Each path below is one point turned by a fixed rotation once a step. After each direction that follows a path, write how fast that rotation turns it, in degrees a step (0 if it stays still).
Each turn is a multiple of 5 degrees from 10 to 175, or 0.
Path 1:
+0.73 -1.14 -3.66 -1.79 +1.27 -0.80 -1.46 -3.29 -1.36 +1.94 -1.97 +4.45 -0.77 +3.23 -0.06
-2.38 -0.22 -2.44 -4.23 -0.67 -1.04 -2.10 -0.29 -1.82 +3.00 -0.86 +5.36 +1.63 +0.13 +0.67
-0.10 -4.40 -5.48 -1.62 +1.60 -2.03 -0.84 -1.88 -1.74 +2.26 -1.11 +1.08 +2.39 +2.57 +0.68
+0.46 +0.42 -4.72 -3.86 -0.13 -1.62 +0.31 -0.23 -1.07 +1.62 -2.12 +3.84 -0.45 +3.50 +1.81
-0.24 -3.37 -1.56 -2.97 +0.25 -0.71 -1.65 -3.70 -1.36 +1.92 -2.11 +4.85 +1.38 +0.64 +1.79
-0.82 -0.82 -5.04 -2.94 +1.11 -1.33 -2.72 -0.09 -2.36 +2.63 -0.72 +3.28 +0.87 +2.26 -1.00
+0.40 -3.11 -3.66 -3.78 -0.43 -2.45 +1.38 -0.39 -1.37 +1.90 -1.21 +2.51 +2.35 +1.11 +3.08
+0.99 -1.37 -4.24 -1.80 +0.54 -0.84 -0.91 -3.03 -1.67 +1.58 -2.34 +4.02 -0.92 +3.68 +0.50
-1.73 -0.68 -2.58 -4.05 -0.27 -1.43 -1.88 -0.54 -1.62 +2.21 -1.05 +5.42 +1.43 -0.16 +1.00
-0.26 -3.75 -4.88 -1.59 +1.10 -1.61 -1.40 -1.83 -1.90 +2.51 -0.59 +1.20 +2.43 +2.26 +0.09
+0.64 +0.19 -4.76 -3.93 -0.44 -2.01 +1.10 +0.21 -1.05 +1.30 -2.18 +3.51 +0.11 +3.49 +1.94
-0.08 -2.71 -2.03 -2.35 +0.05 -0.20 -1.06 -3.25 -0.99 +1.70 -2.34 +5.11 +0.99 +0.83 +1.97
-1.07 -0.09 -4.36 -2.90 +1.25 -0.80 -2.78 -0.11 -2.18 +2.45 -1.06 +3.94 +0.97 +1.99 -1.49
-0.75 -3.07 -4.31 -3.85 -0.28 -2.16 +0.64 -0.05 -1.38 +1.67 -0.89 +1.92 +2.93 +1.05 +2.24
+2.07 -1.27 -4.47 -1.92 +1.37 -0.70 -0.21 -2.15 -0.87 +1.45 -2.35 +3.47 -1.17 +3.49 +0.30
-1.15 -0.15 -2.21 -4.08 -0.87 -0.89 -1.54 -1.34 -1.27 +2.52 -1.52 +5.57 +0.85 +0.38 +1.25
-0.89 -3.41 -4.59 -1.72 +1.00 -1.58 -1.79 -1.60 -2.06 +2.40 -0.84 +2.32 +1.97 +1.51 +0.39
-0.15 +0.22 -4.82 -4.10 +0.05 -1.76 +0.76 +0.71 -1.98 +1.47 -1.63 +2.93 +0.70 +2.86 +1.57
Speeds:
+0.64 -2.91 +0.39 +1.07 +0.56 +0.17 -0.13 -1.99 -0.02 +0.11 -0.04 -0.77 +0.56 -0.47 +0.39 : 155
-1.34 -0.64 -0.66 -0.02 +0.30 -0.63 -1.30 +1.37 -0.77 +0.80 +1.36 -1.06 +1.60 -0.98 -1.16 : 100
-0.80 -1.11 -0.84 +0.59 -1.61 -1.23 +0.08 +0.63 +0.13 -0.88 -2.25 +0.28 -0.80 -0.91 -1.00 : 0
Path 2:
+3.07 +0.10 -1.57 -1.66 -3.23 -1.41 +0.82 -0.31 -4.54 -1.97 +0.20 -2.04 -3.58 +2.27 -1.65
-0.25 -1.01 +2.38 -0.89 -2.90 -0.83 +4.09 +0.38 -3.08 -5.68 +0.62 +0.62 -0.37 +2.37 -0.60
+4.41 +0.39 +1.17 -1.41 -0.72 -3.96 +0.08 +0.35 -2.89 -2.87 -2.12 -2.31 -2.90 +1.75 -0.53
-0.81 +0.82 -0.43 -1.79 -4.06 -0.90 +2.45 +1.79 -3.67 -2.73 -0.14 -2.19 +0.00 +4.15 +0.25
+2.44 -1.34 +3.75 -1.91 -0.43 -2.43 +2.46 +2.05 -1.11 -4.47 -1.70 -2.00 +0.43 +1.12 +1.73
+1.49 +0.11 -2.36 -2.29 -1.81 -2.37 -0.25 +2.92 -3.19 -1.65 -1.12 -4.52 -1.12 +2.91 -0.04
-1.39 -2.89 +1.35 -1.58 -2.14 -0.60 +2.85 +2.65 -1.88 -3.54 +1.47 -2.75 +1.41 +3.02 +1.30
+3.75 -2.13 -0.20 -1.33 +1.27 -2.67 +1.80 +3.01 -1.26 -1.62 -1.59 -4.13 -0.96 +0.58 +0.24
-1.49 -1.91 -2.51 -1.26 -0.90 -0.99 +1.99 +3.02 -2.47 -2.55 +2.62 -3.43 -0.95 +3.23 -0.25
+1.99 -4.86 +2.28 -0.77 +1.39 -0.61 +3.18 +1.62 -1.39 -2.58 +1.37 -2.42 +0.07 -0.05 -0.32
+2.45 -0.90 -3.72 -0.88 +2.08 -1.24 +2.25 +2.63 -2.98 -2.00 +0.28 -2.71 -2.51 +1.53 -2.29
-0.74 -4.24 +0.67 -0.89 -0.55 -0.44 +2.63 +0.07 -3.28 -3.41 +3.93 -0.73 -0.33 +2.59 -1.18
+4.50 -2.17 -0.35 -0.90 +0.78 -0.99 +3.76 +0.66 -3.08 -2.69 -0.24 -1.73 -2.32 -1.06 -2.42
+0.09 -0.05 -1.81 -0.68 -0.04 -1.07 +1.77 +0.59 -4.68 -4.23 +2.03 -0.08 -2.62 +3.31 -2.89
+3.21 -3.47 +3.26 -0.82 -2.29 -1.51 +2.28 -1.38 -3.26 -3.49 +1.57 -0.79 -0.81 -0.07 -1.11
+3.54 +2.04 -1.12 -1.08 -1.65 -1.31 +2.59 +0.87 -4.13 -3.36 -1.71 -0.76 -2.35 +1.55 -2.51
-0.66 -1.24 +2.24 -1.67 -2.19 -2.51 +0.50 -0.73 -3.48 -5.25 +1.06 -0.44 -0.77 +4.11 +0.34
+4.41 -0.64 +1.43 -1.99 -3.47 -1.60 +2.92 +1.37 -2.21 -2.37 -2.73 -2.33 -0.95 +0.50 +0.27
Speeds:
+0.66 -0.15 -0.23 +0.61 +0.56 +0.57 +0.57 -1.72 -1.00 -0.40 +1.22 +1.69 -1.36 -0.75 -1.74 : 25
-2.31 -0.23 +1.33 +0.27 +0.44 +0.35 +0.19 -0.02 +0.21 -1.75 +1.03 +1.25 +0.97 +1.20 +0.35 : 145
Path 3:
-0.38 -0.52 +5.05 -3.34 -4.07 +0.49 -1.61 +3.16 -1.74 -2.93 +1.18 +2.13 +2.52 -1.13 -1.59
+1.73 +0.47 +3.46 -1.89 -4.91 +0.42 -2.65 -1.97 +1.27 -3.72 -2.83 +0.40 +2.82 +1.81 +1.06
+1.07 -2.37 -2.90 +0.96 -6.11 -0.34 -1.36 -3.27 +2.02 -2.25 +1.64 +2.04 +1.49 +2.74 +0.20
+1.49 +1.26 -4.21 +0.13 -4.62 -1.00 +0.86 +2.01 -0.95 -0.01 +0.44 +3.93 +2.33 +1.07 -1.35
-1.94 +1.86 -1.74 -2.89 -4.16 -0.13 -1.29 +2.93 +0.25 +2.09 -2.75 +0.81 +1.27 +3.52 -4.14
+0.08 -3.71 -0.86 -2.25 -4.69 +2.04 -2.61 +1.32 -1.06 +1.89 -0.79 -3.56 +0.91 +0.18 -4.32
+1.18 -1.75 -2.42 -2.48 -4.13 +1.72 -0.09 +1.06 -3.23 -4.16 -1.13 -4.05 +2.39 -0.60 +0.31
-1.82 +1.83 -0.81 -0.67 -6.32 +0.55 +2.62 +1.40 +1.32 -4.54 -0.73 -2.44 -1.24 -0.73 +1.61
+2.05 +1.74 -2.05 +2.63 -4.76 +2.98 +0.18 +1.09 +3.23 -2.46 -2.24 +1.00 -1.97 -2.37 -2.09
+1.77 +1.20 -4.41 +1.84 -0.62 +2.09 +0.08 +1.23 +2.39 -3.30 -1.83 -0.82 +0.38 +2.60 -4.65
-1.97 -0.44 -1.22 +0.18 -0.15 +0.43 +0.73 +3.81 +0.13 -3.82 +2.84 -1.73 +0.41 +0.74 -6.60
-0.19 +0.26 +3.67 -1.92 -1.13 +0.22 -1.20 +3.75 -1.23 -4.20 -1.40 -0.58 +1.17 -2.82 -4.55
+0.86 -0.57 +3.81 -2.45 -2.24 +1.04 -1.42 -2.67 +1.40 -6.37 -2.24 -1.31 +0.83 +0.10 -1.17
+2.54 -1.25 +0.18 +0.71 -3.42 +0.98 +0.50 -2.18 +0.80 -6.63 +3.00 +2.80 +0.53 -0.25 -0.01
+2.05 +3.10 -1.41 +0.17 -2.43 -0.28 +0.44 +1.76 +0.94 -3.77 +0.48 +5.60 +2.48 +2.12 -1.26
-1.02 +1.05 +1.14 -0.12 -2.91 -0.67 -2.00 +1.73 +3.40 +0.38 -0.30 +3.61 +1.91 +4.26 -4.61
+1.71 -4.29 +0.13 -0.93 -2.73 -0.77 -4.13 +1.27 -0.65 +0.81 +0.22 +0.55 +3.50 +1.26 -4.62
-0.29 -1.63 -0.68 -4.55 -3.85 -2.66 -2.02 -0.28 -4.17 -2.81 -0.63 -1.41 +3.88 +1.74 -0.87
Speeds:
-0.07 +0.67 -0.07 +1.00 +1.50 +0.92 +0.83 +0.61 +0.54 -1.84 -0.28 -1.51 -1.32 -1.14 -1.04 : 25
-1.58 -0.61 -1.27 -0.57 -0.28 +1.20 -1.26 +0.67 +1.30 -1.06 -0.44 +0.74 +1.54 -1.20 +0.25 : 0
Path 4:
+2.76 -2.35 -1.49 +1.18 +2.08 -0.04 -1.31 +1.08 -2.27 -2.41 -0.27 -0.08 -0.53 -3.52 +3.53
-0.99 -1.74 -2.41 +2.78 +1.79 -1.22 +0.51 -0.99 +0.21 -0.89 -2.24 -3.98 -2.53 +0.24 +3.18
-2.23 -1.87 +0.16 +1.99 +0.59 +1.64 +4.05 -0.92 -3.79 +0.94 +0.84 -1.73 -1.62 +1.90 +2.47
+0.16 -0.23 -0.94 +3.74 -0.30 -2.33 +0.82 -0.82 -4.03 +0.54 +3.53 +0.02 +1.81 +2.95 +2.20
+1.65 +0.43 +0.43 +2.36 -0.28 +0.44 -3.01 +1.84 -3.86 -3.37 +2.15 -1.03 +0.32 -1.82 +2.73
+1.30 -0.14 -1.24 +3.57 +1.43 +0.21 +0.51 +0.83 +0.87 -3.80 -2.23 -3.04 +0.55 +0.44 +2.36
-1.83 -3.25 +1.15 +1.32 +3.22 +1.55 +3.85 +1.84 -1.46 -0.71 -0.78 -3.21 -0.46 +0.61 +2.22
+1.29 -3.72 -1.49 +2.89 +1.27 -2.64 +2.74 -0.26 -2.52 +2.04 +1.27 +0.03 +1.06 +0.60 +2.52
+1.90 -2.44 -0.61 +1.82 +0.15 -1.61 -3.44 -0.72 -4.19 +0.05 +1.78 -0.29 -2.05 -1.57 +3.67
+0.65 +0.81 -2.38 +3.61 -0.38 +0.65 -0.66 -2.47 -0.64 -3.36 -0.44 -1.48 -2.01 +0.58 +3.89
-3.99 +0.37 +0.90 +2.07 +2.72 +1.10 +1.78 +0.94 -2.81 -2.26 +0.33 -2.57 +0.02 +2.11 +2.21
+0.66 +0.15 -0.44 +2.99 +1.43 -1.09 +3.84 +0.76 -3.76 -0.09 +1.65 -1.36 +3.69 +0.29 +1.47
+2.33 -3.02 +1.50 +3.10 +0.09 -2.42 -1.86 +2.00 -2.53 -0.43 +1.97 -2.76 +0.96 -0.50 +1.19
+3.57 -2.93 -0.45 +3.27 +0.22 +0.80 -0.02 -0.71 -0.16 -3.20 -1.44 -0.80 -2.19 -0.30 +3.68
-2.12 -2.77 -1.44 +1.65 +3.61 +0.25 +0.95 +0.30 -1.09 -2.56 -0.47 -0.24 -3.10 +2.23 +3.12
-1.52 -0.28 -3.09 +0.71 +2.12 -0.35 +3.26 -1.00 -4.73 +1.12 +0.62 -0.56 +0.82 -0.90 +3.74
-0.07 +0.11 -0.05 +3.42 -1.32 -2.70 -1.08 -0.59 -3.43 +1.68 +2.79 -3.85 +0.54 -0.11 +2.05
+2.36 -0.38 +1.40 +3.66 -1.91 +2.39 -0.43 -0.24 -2.33 -2.65 +1.14 -1.92 -0.67 +0.14 +1.98
Speeds:
-1.77 -0.98 +1.69 -0.77 +0.70 +0.31 -1.63 +1.27 -0.96 +0.15 +0.77 -0.64 -1.12 -0.01 -0.46 : 170
-0.85 -0.57 -0.94 -1.48 -1.59 +1.10 -0.69 +0.77 +2.15 +0.63 +0.64 +0.25 +1.18 -0.09 -0.01 : 0
Path 5:
-1.17 +2.35 -2.29 +4.77 -0.73 -2.18 +0.97 +1.17 +0.09 +3.55 +2.42 +1.82 -4.09 +1.58 -2.18
+1.66 +1.74 +2.44 +2.16 +2.02 +0.15 +0.80 -2.70 +3.42 -2.89 +4.01 -3.86 +1.70 -0.93 +0.19
+0.38 -3.45 +0.51 +3.81 +2.53 +0.24 +1.49 -2.52 -5.75 -0.04 -1.81 +0.81 -0.80 -1.96 -4.07
-1.87 +1.92 -0.60 +4.50 +2.43 -1.79 +0.00 -1.78 +5.39 +2.76 +1.63 +3.01 -0.12 +0.08 +1.09
+1.96 +0.90 +0.75 +1.03 -0.61 -2.28 +4.65 +0.43 +0.67 -1.90 +1.60 -4.31 -0.34 -0.38 -5.01
+0.31 +0.69 -1.04 +3.26 +3.80 +2.72 -2.33 -5.58 -3.02 +0.41 +2.00 -0.88 -1.72 +0.96 -0.10
-0.98 -1.96 +2.58 +5.98 +0.37 -1.56 +1.40 +1.92 +3.23 -0.24 +0.61 +1.00 -0.79 -4.72 -0.28
+2.21 +3.05 +0.00 -0.80 +2.81 -2.07 +4.26 -3.69 +0.42 +1.48 +1.34 +0.88 +3.05 +1.62 -4.04
-2.00 -0.58 -3.08 +4.34 +1.43 -2.16 -2.70 -1.46 +0.33 -1.19 +0.39 -3.35 -4.32 +0.96 -2.12
+1.34 +0.82 +4.35 +3.98 -1.00 +3.34 +2.87 -1.99 +1.70 +0.02 +3.71 +1.03 +0.90 -2.04 -0.38
+1.88 -0.39 -1.03 +0.19 +6.52 -4.39 +0.81 -0.36 -1.94 +1.15 +0.91 -0.14 -0.04 -3.05 -2.81
-1.89 +0.77 +0.41 +6.24 -0.79 -1.64 +0.11 -3.10 +2.43 +0.05 -1.76 -0.43 +1.84 +3.50 -1.61
+0.03 +0.20 +0.50 -0.65 +0.11 +1.86 +3.70 -2.02 +1.91 -1.35 +4.86 -1.30 -3.61 -3.19 -4.04
+3.80 +2.59 +0.76 +6.10 +3.85 -2.06 -0.72 +0.03 -2.99 +1.57 +1.48 -0.40 +0.66 -0.14 +0.91
-3.16 -3.50 +1.98 +2.60 +2.18 -1.41 +0.97 -3.51 +4.29 -2.07 -1.50 -0.88 +1.44 -2.29 -1.58
+0.50 +2.29 -1.48 +1.95 -1.50 +0.71 +3.46 -1.44 -0.69 +4.23 +2.21 +1.91 -2.33 +0.71 -5.85
+0.27 +3.22 -0.10 +3.25 +4.22 -2.26 -1.04 -1.31 +2.32 -2.50 +2.76 -2.89 -2.37 +0.02 +1.74
+0.31 -3.60 +3.68 +4.20 -0.39 +2.03 +1.98 -1.96 -2.76 -1.08 +0.96 -0.78 +1.77 -1.75 -3.77
Speeds:
+0.54 +0.14 -1.17 +0.11 -1.45 -1.36 -0.13 -1.09 -0.55 -2.05 +0.91 +1.68 +0.39 -0.77 +0.19 : 0
-0.62 +0.41 +2.04 -0.38 -0.53 +0.61 +2.01 -0.15 +0.65 -2.06 -1.13 -0.17 +0.44 -0.26 -0.22 : 140
Path 6:
-2.78 +0.08 +0.98 -4.51 -2.00 +1.24 -3.57 -0.08 +1.64 +1.77 +0.10 -1.88 -0.19 +0.51 +4.75
-2.87 +1.17 -0.22 -2.20 -2.63 -0.37 -5.63 +0.97 +0.68 +0.11 -0.08 -3.38 -1.63 +0.89 +2.93
-2.35 +1.27 +1.79 -0.05 -0.26 -0.14 -3.54 +0.17 -0.60 -0.04 -0.30 -5.54 -2.49 +0.50 +3.75
-1.17 +0.39 +3.52 -0.15 +0.53 +2.46 -2.69 -1.71 +1.05 +0.42 -1.61 -4.79 -2.94 +0.08 +3.84
-2.82 +1.43 +0.35 -1.43 -1.13 +4.29 -4.08 -2.00 +1.52 -0.64 -3.68 -2.41 -0.97 -1.02 +3.24
-4.19 +2.73 -0.82 -2.46 -1.28 +0.97 -3.10 -0.42 -1.35 +0.83 -2.71 -2.39 -1.14 -0.84 +2.84
-3.39 +2.71 +1.77 -4.00 -0.24 -0.32 -2.35 +0.18 -0.48 +2.37 +0.09 -3.41 -0.40 +0.63 +4.83
-1.90 -0.54 +2.76 -2.69 -1.23 +0.98 -4.27 -0.25 +2.48 +1.38 +1.05 -3.13 -1.91 +1.02 +4.93
-2.33 -0.48 +0.99 -0.93 -2.13 +0.83 -5.99 +0.56 +1.10 -1.19 -1.04 -4.46 -1.47 +0.61 +3.51
-2.43 +1.94 +1.39 +0.62 -0.28 +0.69 -3.81 -0.60 -1.01 -0.62 -2.48 -5.73 -2.67 -0.41 +2.89
-2.83 +1.76 +2.37 -1.09 +1.52 +3.19 -1.73 -2.03 +0.14 +0.87 -2.17 -3.89 -1.52 -0.55 +3.19
-3.26 +1.17 +0.93 -3.76 -1.58 +2.88 -3.43 -1.43 +1.39 +1.24 -2.26 -1.68 -0.73 -0.14 +4.15
-3.76 +2.01 -0.78 -3.76 -2.27 +0.30 -4.39 +0.58 -0.31 +0.22 -0.94 -2.40 -0.50 +0.31 +3.12
-3.17 +1.32 +1.55 -2.38 +0.02 -0.52 -3.29 +0.22 -0.75 +1.73 +0.79 -4.74 -1.67 +0.81 +3.89
-1.01 -0.81 +3.34 -0.84 -0.13 +2.05 -3.69 -0.76 +1.96 +0.53 +0.31 -4.32 -2.35 +0.98 +4.31
-1.80 -0.11 +0.93 -0.12 -1.44 +2.52 -5.18 -1.07 +1.26 -1.09 -3.02 -3.62 -2.39 -0.43 +2.65
-3.67 +3.20 +0.23 -1.21 -0.48 +1.98 -3.49 -1.47 -1.67 +0.57 -3.63 -3.75 -1.72 -1.33 +2.72
-3.25 +2.28 +1.80 -3.09 +0.43 +1.95 -1.70 -1.45 -0.13 +2.38 -1.43 -3.41 -1.02 +0.03 +4.35
Speeds:
-0.87 +1.00 -0.50 -0.34 +0.41 +1.78 +1.10 -1.35 -0.53 +0.54 -2.12 +1.03 +0.43 -0.94 -0.31 : 60
-0.01 +0.50 +1.62 +0.09 +1.90 -0.38 +1.82 -0.64 -0.85 +1.35 +1.11 -0.97 -0.41 +0.05 +0.73 : 100
Path 7:
+0.54 -0.20 -0.83 +1.04 -2.42 -4.98 -1.69 +2.24 +2.64 -1.14 -0.84 +1.35 -1.41 -0.49 -6.30
-1.39 +1.37 -0.33 +4.20 -4.20 -4.21 -1.98 +2.47 +0.30 +0.62 -0.39 +3.69 -0.04 -0.43 -2.42
+0.64 +3.94 -1.82 +4.05 -2.58 -0.99 -0.42 +2.56 +1.79 -1.12 -0.26 +3.25 -3.24 -2.26 -3.93
-0.48 +0.21 +0.04 +1.00 -3.68 -3.88 +0.07 +2.53 +2.92 -1.20 +0.82 +1.88 -3.66 -0.70 -4.75
-1.56 +2.44 +0.93 +4.03 -4.98 -2.76 -1.54 +3.00 +0.72 -0.30 +1.24 +4.04 -0.93 +0.03 -1.35
+0.61 +3.43 +0.46 +3.96 -1.99 +0.70 +0.55 +4.01 +1.94 -1.71 +1.53 +3.10 -3.52 -1.01 -3.31
-0.34 +0.28 +1.65 +1.09 -2.99 -1.85 -0.27 +3.91 +2.39 -2.74 +2.21 +1.69 -3.20 +0.76 -4.39
-0.93 +1.09 +2.35 +4.22 -3.57 -1.49 -2.10 +4.75 +0.38 -0.98 +2.23 +3.88 +0.15 +1.51 -1.61
+2.16 +2.85 +0.99 +3.40 +0.03 +1.02 -0.61 +4.95 +1.60 -2.17 +2.15 +2.66 -1.93 +0.06 -3.61
+1.18 -0.43 +2.02 +1.53 -0.39 -1.90 -1.36 +5.12 +2.50 -2.26 +1.42 +1.67 -1.11 +1.38 -5.27
+0.73 +0.96 +1.47 +3.99 -1.63 -2.83 -3.00 +4.69 -0.82 -0.79 +1.19 +3.26 +1.85 +1.93 -2.29
+2.66 +3.25 -0.25 +4.17 +1.16 -0.45 -1.31 +4.32 +1.01 -1.69 -0.64 +2.92 -0.21 -0.17 -4.74
+1.35 +0.00 +0.18 +0.91 -0.72 -3.77 -2.52 +3.48 +1.91 -1.25 -0.14 +0.96 -0.80 +0.96 -6.15
+0.09 +1.37 -0.02 +3.76 -2.04 -4.66 -2.47 +3.27 -0.60 +0.60 -0.40 +3.71 +1.88 +0.84 -3.58
+1.67 +4.11 -2.01 +3.54 -0.45 -1.39 -1.17 +2.97 +0.91 -0.42 -1.43 +2.70 -1.33 -1.53 -4.95
+0.63 -0.35 -0.55 +1.01 -2.94 -5.08 -1.05 +2.35 +2.58 -1.11 -0.69 +1.45 -2.43 -0.29 -6.21
-1.61 +1.78 -0.19 +4.33 -4.68 -4.04 -1.78 +2.36 +0.54 -0.01 -0.27 +3.87 +0.07 -0.88 -2.02
-0.09 +4.56 -1.58 +3.83 -2.38 -0.62 -0.24 +2.24 +1.45 -1.17 -0.50 +2.47 -3.25 -2.32 -3.86
Speeds:
+1.12 +1.13 -0.79 -0.27 +1.52 +1.61 +0.76 -0.14 +1.00 -0.70 -0.26 -0.57 -1.58 -1.05 -1.25 : 120
-0.16 -0.01 +0.47 +0.96 -0.75 +0.84 -1.22 -0.68 -0.74 +0.75 +1.78 -1.03 +0.75 -1.20 -2.01 : 0
